In the data rows, the value 128 means zero.
Here are some points, one per row:
[137  86 177  86 152 118 117 149 106 118 122  65 137  85 185 128 119 172 142 146 152 116 133 162  96 136  92 201 155 129 151 173  89 106 146 104 146 108  60  93 101 187  95  86 114  87 165 117]
[119 155 111 117 183 213 109  92 104  87 153 188 142 134 127 140 128 137 123 134 147 157 177 138  85 130 118 136 112 107 122 140 129 116 116 128  79 123 111 181 148 149 153  95 144 129 106 100]
[ 49 109 145 107 127  97 203 112 109  92 155 139 142 110 176  80 141 152 104 153  92 153  97 116  87 118 176 102 112 149 129  85 129  97 142  93 135 123 100 125 103  68 125 140 126 120 108 129]
[ 86 136 105 107 147 154 169  99  95 145 132 145 152  81 116 139 142 146 116 119 164 181 112 182 150 121 132 171 137 124 143 120 125 134 128 157  43  66  86 126 173  79 125 114 159 139 150  88]
[ 96 126 167 119 103 110 169 161  80  98 130 117 123  57 143 205 134  75 148 125 122 197 159  94 128 156 151 150  82 108 109 136  87 107 126 163 118 118 163 135 160 134 139 109 160  73 128 108]
[105 120 115 203 168 113 135 181 138 134  98 132 100 130 181 132 178 101 147 106 115 119 143 129  98 180 102 139 100 159  53 128 132 124 186 116 186  75 124 139 168 157  64  85  62 179 130 155]
[147 152  79 125 176 142 183 115 131 107 153 136 146  55 169  87  97  79 129  99  94 152 146  78 138 181 121 128 142 184 169 135 113 106 140 174 121 180 106 122 134 110  58 119 140 161 137 120]
[ 79 117 121 141 171  98 137 161  95 129 147 141  95  80 172 151 162 153 102  97  93 202 158  64 173 197 125 137 202  85 139 182  51 165 133 134 116 113  83 109 117  66 129  63 148 147  75 137]
[103 109  88  99 114 118  80  94  91  79 163 111 163 159 127 126 177 126 127 136 126 125 158 108 148 168 133 142 180 128 126 159 103 168 202 106 173  99 171 159 165  90 177 118 130 180 145 142]
[143 130 130 134 132  95 148 133 141 103 105 206  82  60 146 101 162  98  99 202 186 152 179 130 163 132  99 153 136 124  85 147 118 128 140  45 102 176  64 134 145 138 135 148 133 145 134 125]
[124 108 151 132 146  63  99 140 104 180 107 155 164 109 168 124 148  81 120 118 128 151 128 126  55 148  57 111 148 127 109 128 117 163  87 174 114 129 112 129 169 139  68 155 199 142 176  93]
[ 83 177 124 101  91 139 124  99  98 185 107  90 104 116 141  79 116 148 110 112 111 195 169 131 116 157 173 157  83 173 113 169 118 139 182 155 132 178 135 127 133 123 154 109 111 119 145 166]
[120 112 144 110 133 108 157  84  79 129 152 152 133  74 101  73 162 149 115 103  62  82 122 129 171 164 139 154 151 118 136 163 120 181  75 164 123 128 119 124 146 175 147 162  73 145 108 101]
[112 117 131 124 119 150  96  57 125 190 129 160  98 133 196 148 128 125 140  92  60 151 153 106 130 169 109 100 104 171 140  89  54 111  75  95  67 150  94 135 111 175 122  86 110 159 142 171]
[120 124 130  91 156 154 172 132  83 163 127 141 143  99 130 107 162 117  99  96  90 112 169 139 216  93 131 103 111 186 117 116 109 124 150  88 140 102 154 124 116 163 151 112 210 122 145 130]
[ 50 129 161 156  96 135  96 142  80 171 132 166 145  75 112 113 115 118 106  93 178 155 138  97 120 141 140 104 189 163 129  86 193 114 125 132 146 147 109 170 155 153 116 104 117 213  92 133]
[144 108 168  79 170 138 119 193 114 135 138 146 105  98 122  96 154 134 167 105 142 116 106 139  88 199 158 151 124 141 103 138 121 105  83 120  96 164 118 131 145 127  93  84 139 189 117 175]
[ 89 164  79 214 131 126 123 172 130 150 121 148 146 158  79  99  98  95 139  85 142 171 107 127 137 148 148 135 153 102 145 151  97 131 138  86 141 100 105  84  96 160 106 122 118 128 164 124]
[ 91 113 130 137 127 156 140 104 113 186 151 171 150  67 116 145 168 112 243  81 155 127 106  65 118 124  92 204 125 149 141 221 128  83 149 114 114 130 101 141 120 160 153 121 166 128 141 149]
[164 104  99 146  87 183  96 102 123 164 146 128 129 124 155 160 164 102  64 164 172 180 144  95 157 108 151 138 121 145 108 131 140 110  89 207 158 109  70 131  97 158 126 131 111 132 143 150]
[180 178 138 134  76  90 102 121 166 109 184 135 107  62 101 120  84 117 115  89 141 127 127 103 160 135 147 133 135  99 141  96  90 125 128  78 116  75 128 166 162 135 158 119 130  95 169 119]
[112 104  79 179 101  54  72 116  79 126 164 125 150  52 134 152 154 126  71 126 120 165  98 150 114 175 108 146  58 178 142 123 120 129 114  74  97 129 162 127 118 127 148 101 120 185  81 128]
[126  75 131 142 147 105 130  95  83 129  86 120 148 144 171 130  75 108  86 121 161 127 142  98 193 122 134 149 115 118 134 160  50 144  89  92 156 130 124 180 168  84  80  79 116 100 173 142]
[149  92 122  63  99 120 105 146  84 142 176 138  93 142  77 116 132 109  97 126 139 186 128  96 158 148 104 113 111 149 110 169 160 102 158 100 155  80  75 167 114 120  88 182 133 117  87 121]
[127 128 190 147 101 119 137 110  97 157 181 147 194 124 132 184 119  74  89 151 123 127 141 158  97 157  91  99 159 156 108 158 136 137 145 112 111 141 113  62 125  67 191  49  88 136 130 114]
[ 78 123 165 114  96 177 112 172  58 114 139 200 112 120 175 131 111  86 106 163  88 150 137 195 164 124 119 180 152 116 131 177  87  83 147 137 155 147 153 126 133 184  86 131 161 124 103  93]
[155 146  68  52 163 116 111 143  92 146  97 150 138 125 134 154 146 102 123 120 144 177 137 151  89 125 159 200 107 121 161 110  95 112 138  79 137 114 127 126 146 129 145  79 161 127  87 194]
[155 116  95 164 102 116 143  69  80 129 123 157 164  79 109  85  78 125 118 152  76 131 160 166 109 159 130 116 155 127 138 173 122  43 123 173 141  57 107 130 156  94 116 101 142 168 111 175]
[140 182 103 127 116 114 167  72  98 141  96 150 114 161 127 162 140 106 141 125 112 151 185 116 105  94 127 141 126 201 126 196 126 141  71  83 162 119  89 129 141 111 154 130 120 130 106  86]
[ 77  92  69  47  91 110 142 162 111 131 129 121  37 109 119 146  96 121 140 168 113 133 189 160 123 185  90 110 157 143 162 170 118 115  84 123 109  84 101 132 167 102 117 103 119 147 147 143]
[191 127 106 113 109 119  95  97  95  78 121 125 159  45 181 180 172 145 128  81 143 128 195  94 120 126 131 151 166 121 149 173 125 124 139 105 133 135 101 121 133 148  76 102 159 119  99 139]
[ 98 154 115 111 168 103  62 140 147 151 139 142 108 110 173 181 139  72 149 111 128  96 119 162 138 101 175 165 151  88 138 158  96 107 107 144 119 134 110  93 123  87 107 193  88 132 109  99]
[126 117 119 165 152 140 116 142 102 163 132 180  92  63 164 143  81 164 120 145 143 128 149 109 158 140  88 149  98 156 104 140 141 151  96 124 144  92 180  88 116  94 116  78 133 164 100 120]
[139 149 131 149 118  77  88 148  87 131  73 128 119 115  96 132 133 140 150  92 124  96 172 157 122 133  19 114 106  89 109 151  73  57 132 178 137 179 116 172  91  82 141 127 141 144 143 156]
[133  92 128 161 102 118 166 153 152 114 154 139 130  99 156 134  64 118 138 148  97 113 130 157 105 125 146 151 140 204 147 159 141 195 145 116 126 108 152 218 114 124 150 112 143 127  88 175]
[155  99 195 137 181 114 147 122 120 116 171  89  91 128  98 128 152  59 109 123 128 140 160 101 151 103 129 141  74  95 214 183 173  96 156  96  89 140 150 101 141  89 147 116 113 169 126 134]
[115  90 176 152  98 173 127 145 194 115  67 138 137 125 134  96 134  95 120 154 129 151 159 112  96 178  76 162 140 118 161 151  77 127 131 110  85  66 164 118 124 167 150 162 121 123 117 105]
[112 129 131 155  90 109 179  92 108 171  97 140  92 119 159 125 148 179 101 140 147  96 162  83  89 156 176  89 137 140 133 175 147 126 175 129  60 111 201 162 137 126  94  97 114 117 133  93]
[133 114 158 174  88 147 161  80 102 118 143 151 135 164 127 122 152  84 166  86 136 125 158 165 166 190 143 159 152 125  89 113 201 129 115 130 126 102 105 142 126  44  98  73 152 102 121 153]
[131 113  91 141  95 128 160 135 135 157 135 116 165  78 148  95 157 116 150 145 116 208 135 129 148 104 142 109 139  73 117 174 133 110  79 102 163 192 141 148 176 133 141  66  88 148 116 108]
[102  95 109 145 136 108  96  50 163 137 153  83 102  79 156 103 139  61 147 140 175 124 165 186 120 164 170 111 159 122 138 172  63 141 157 116 121 135  99 106 140 174 114 115 172 141 113 126]
[145  75 100 117 103 173 106 132   8  94  74 174 100  68 119 158 144  82  98  85 127 154 141 135  74 113 172  90 132 142 171 140  91 139 166 100 110 128 122 156  78 106 101  98  94 141 172  80]
[122 122 181 173 151  98 141 100  83 139 103 147  91 131 178 144 103 144 154 141 148 177 145 112 127 226 130 173 140 120 159  81 111 140 119 147 172 122  84  92 136 144 119 138 130 134 140 149]
[ 92 126  91 138 149  62 103  96 111 105 135 156  91 110 115  96 153 107 135 130 105 147 167 140 165  88 164 139 105  91 163 158 209 121 107 167 113  98 124 154  99 161 150  40 175 156 167  89]
[153 148  92 135 122  84 160  61  54 158 167 134 182 106 168 112  69 111 144 132 166 174 183 140 133 171 120 152 129 150  99 128 144  98 177  87  91  89 153 110 139 173  96 120  81 188 115 110]
[106 136 124 122 104 141 113  56 147 163 132 117  95  52 113 105 145 132 142 111 131 151 154 153 123  85  99 141 104 137 138 106 128 177 153 168 156  95 131 107 133  82  92  88  97  76  42 122]
[116 132 105 124 142  84 127 169 104 123 111 108 150 154 131  78 105  96 114 114 149 127 169  88 150 143 105 156 125 196 120  96 106 131 107 182  81 111  98 129 134 146 130  11 103 115  72  91]
[ 54 108 184 123  99 134 101 131 106 131 147 144 131 121 144 130 141 122 124  95 152  96 209  71  96 151 145 154  96 155 158 150  79  85 122 109 164  89 106  93 163 106 115  88 161 195  91  89]
[121 115 122 130  98 110 204 134  88 132 155  73 127 119 123 182 152  95 124 137 136 129 167 115 145  55 118 127 187 104 125 105  90 138 116 130 104 105 133 151  97 166 110 135 125 196  86 163]
[165 101  92 201 166 152 108 171  47 162 170  64  96  94 136  99 130 127 115 150 134 108 181 130  73 122 193 201 167 132 101 150  86  80  67 102  90 123  85 155 132 115 141 126 168  94 144 116]
[155 205 127 136  88 157 183 183 105 162 151 127 138 126 107 150 169 139  93 108 149 163 163 183 134 133 122 147 150 143 205 169 116 135 105 107 141 121 142 133 156 114  77 113 138 177 145 110]
[ 54 157 146 185 165 162 129  51  98 126 146 126  84  69 116 156 145 101 110 153 145 165 116 101 119 168  79 142 139 159 128 121  88 111 107  84 140 121  94 142 139 137  71  84 125 105 126 114]
[ 79 139 123 126  78 127 116 137 116 109 174 111 127 126 177  46 130 117 130 125 129 115 139 138 137 126  82 180  60 107 125 179  86 151 118 117  52 176  67 138 120 131  32  78 146 141 145 146]
[136 149 121 144 104 111 105 106  41 141 124 121  84  97 187  59 147  76 169 171 124 145 114  77 145  90  94 163 150 128 186 117 110 138 161 118 123 115 100 155 190 109 146 115 140 150 130  90]
[110 143 167 132 132 120  98  89  20 116 126 123 141 126 104 104 148 112 150 145 131 205 139  86 144 110 116 161 143 146  97 188 149 144  85 110  82  69 168 117 153 134  92 114 118 150  94 155]
[114 139 107 129 117 134 130 109 113 152  65 121 133 110  73 200 114 153 110 196  91 103  74  86 191 185 150 133 153 147 132 130 148  91 180 125 110 167 102 121 167 146  85  81 143 129  94 116]
[117 161 103 116  95 136  92 114 138 134 129 102  93  94 109 108 104 106 145 140  93 158 164  72 138 147 139 167 160 162 116  94 129 133  92  88 132 136 205  63  92  83  91  97 150 170 145 111]
[103 203 126  90 141 138 114 129  97  76 137 104  99 109 195 114 125  89 103  85 217 100 112 137 129 122 116  77 138 129 144 198 147  93  80 115 136 119 137  90 112 162 145 120 150 107 101 139]
[ 86 133 118 124 173 188 181 126  99 125  83  88 164  63 140 143  98 102 150 147 149  99 153 116 156 190 131 128  61 135 122 134 120 157  71 110 149 111  87 111 128 116 123 144 118 206 139 122]
[161  71  93 181 101 129 118 162  76 137 126 163 138 101 164 112 178 141 177 150 179 120 105  97 160 187 123  52  98 184 135 149  68 148  95 150 107 135 117  98 146 107  90 122 127 116  87 141]
[100 170  89  84 141 122 115 180  98 202 150 129 180 103 156 121 165  86 146 203 128  98 162  92  98 201 122 152 121  51 162 178  98 137 109 112 146  96  74 179  71 148  86  73 130  84 123 124]
[ 67 131  96 149 119 134  88 163  65 128 153  96 141  83 141 144 133 117 120 115  92 118 204 126 151 134 111 103 145 133 132 121 199 122 159  77  83 131 104  75 177 134 141 155 105  69 146 162]
[160 143 136 154  82 168 122 147  96 116 129 147 118 109 151 151  80 127 149 134  88 135 122  91 101 131 160 108  81  96  82 162  91 191 143 125 122 100  34  49 154 155 103  58 168 197  98 133]
[ 83 127  64 112 145 128 161 127  74 135 177 165 102 109 124 126 133  90  88 142 170  80 129  85  90 118  85 184 118  93 157 127 101 121 128 157 158 139 142  62 159 143 105  96 134 103 145 196]
[111  51  55 127  90 156 181 120 104 181  88 125  94 135 175 128 106 105  94  54 140 127 114 114 107 203  80 192 134 117 110 158 148 134  83 106 109 151 138 108 138 122 122 103 128 135  98  88]
These points spread out most along one direction. Take the direction at right angles to it along which they spread out most. Go by this last direction. How far along it is each point below, from 0 to 99? 50 is the average, and the first point above lies past it. One standard deviation of the points above along it is 16.
[140 182 103 127 116 114 167  72  98 141  96 150 114 161 127 162 140 106 141 125 112 151 185 116 105  94 127 141 126 201 126 196 126 141  71  83 162 119  89 129 141 111 154 130 120 130 106  86] 58
[106 136 124 122 104 141 113  56 147 163 132 117  95  52 113 105 145 132 142 111 131 151 154 153 123  85  99 141 104 137 138 106 128 177 153 168 156  95 131 107 133  82  92  88  97  76  42 122] 49
[ 96 126 167 119 103 110 169 161  80  98 130 117 123  57 143 205 134  75 148 125 122 197 159  94 128 156 151 150  82 108 109 136  87 107 126 163 118 118 163 135 160 134 139 109 160  73 128 108] 59
[ 77  92  69  47  91 110 142 162 111 131 129 121  37 109 119 146  96 121 140 168 113 133 189 160 123 185  90 110 157 143 162 170 118 115  84 123 109  84 101 132 167 102 117 103 119 147 147 143] 53
[ 49 109 145 107 127  97 203 112 109  92 155 139 142 110 176  80 141 152 104 153  92 153  97 116  87 118 176 102 112 149 129  85 129  97 142  93 135 123 100 125 103  68 125 140 126 120 108 129] 45
[126 117 119 165 152 140 116 142 102 163 132 180  92  63 164 143  81 164 120 145 143 128 149 109 158 140  88 149  98 156 104 140 141 151  96 124 144  92 180  88 116  94 116  78 133 164 100 120] 24
[117 161 103 116  95 136  92 114 138 134 129 102  93  94 109 108 104 106 145 140  93 158 164  72 138 147 139 167 160 162 116  94 129 133  92  88 132 136 205  63  92  83  91  97 150 170 145 111] 40
[131 113  91 141  95 128 160 135 135 157 135 116 165  78 148  95 157 116 150 145 116 208 135 129 148 104 142 109 139  73 117 174 133 110  79 102 163 192 141 148 176 133 141  66  88 148 116 108] 55
[137  86 177  86 152 118 117 149 106 118 122  65 137  85 185 128 119 172 142 146 152 116 133 162  96 136  92 201 155 129 151 173  89 106 146 104 146 108  60  93 101 187  95  86 114  87 165 117] 64
[136 149 121 144 104 111 105 106  41 141 124 121  84  97 187  59 147  76 169 171 124 145 114  77 145  90  94 163 150 128 186 117 110 138 161 118 123 115 100 155 190 109 146 115 140 150 130  90] 63
[143 130 130 134 132  95 148 133 141 103 105 206  82  60 146 101 162  98  99 202 186 152 179 130 163 132  99 153 136 124  85 147 118 128 140  45 102 176  64 134 145 138 135 148 133 145 134 125] 60
[100 170  89  84 141 122 115 180  98 202 150 129 180 103 156 121 165  86 146 203 128  98 162  92  98 201 122 152 121  51 162 178  98 137 109 112 146  96  74 179  71 148  86  73 130  84 123 124] 64
[120 112 144 110 133 108 157  84  79 129 152 152 133  74 101  73 162 149 115 103  62  82 122 129 171 164 139 154 151 118 136 163 120 181  75 164 123 128 119 124 146 175 147 162  73 145 108 101] 50
[165 101  92 201 166 152 108 171  47 162 170  64  96  94 136  99 130 127 115 150 134 108 181 130  73 122 193 201 167 132 101 150  86  80  67 102  90 123  85 155 132 115 141 126 168  94 144 116] 71
[ 54 108 184 123  99 134 101 131 106 131 147 144 131 121 144 130 141 122 124  95 152  96 209  71  96 151 145 154  96 155 158 150  79  85 122 109 164  89 106  93 163 106 115  88 161 195  91  89] 41
[ 98 154 115 111 168 103  62 140 147 151 139 142 108 110 173 181 139  72 149 111 128  96 119 162 138 101 175 165 151  88 138 158  96 107 107 144 119 134 110  93 123  87 107 193  88 132 109  99] 74
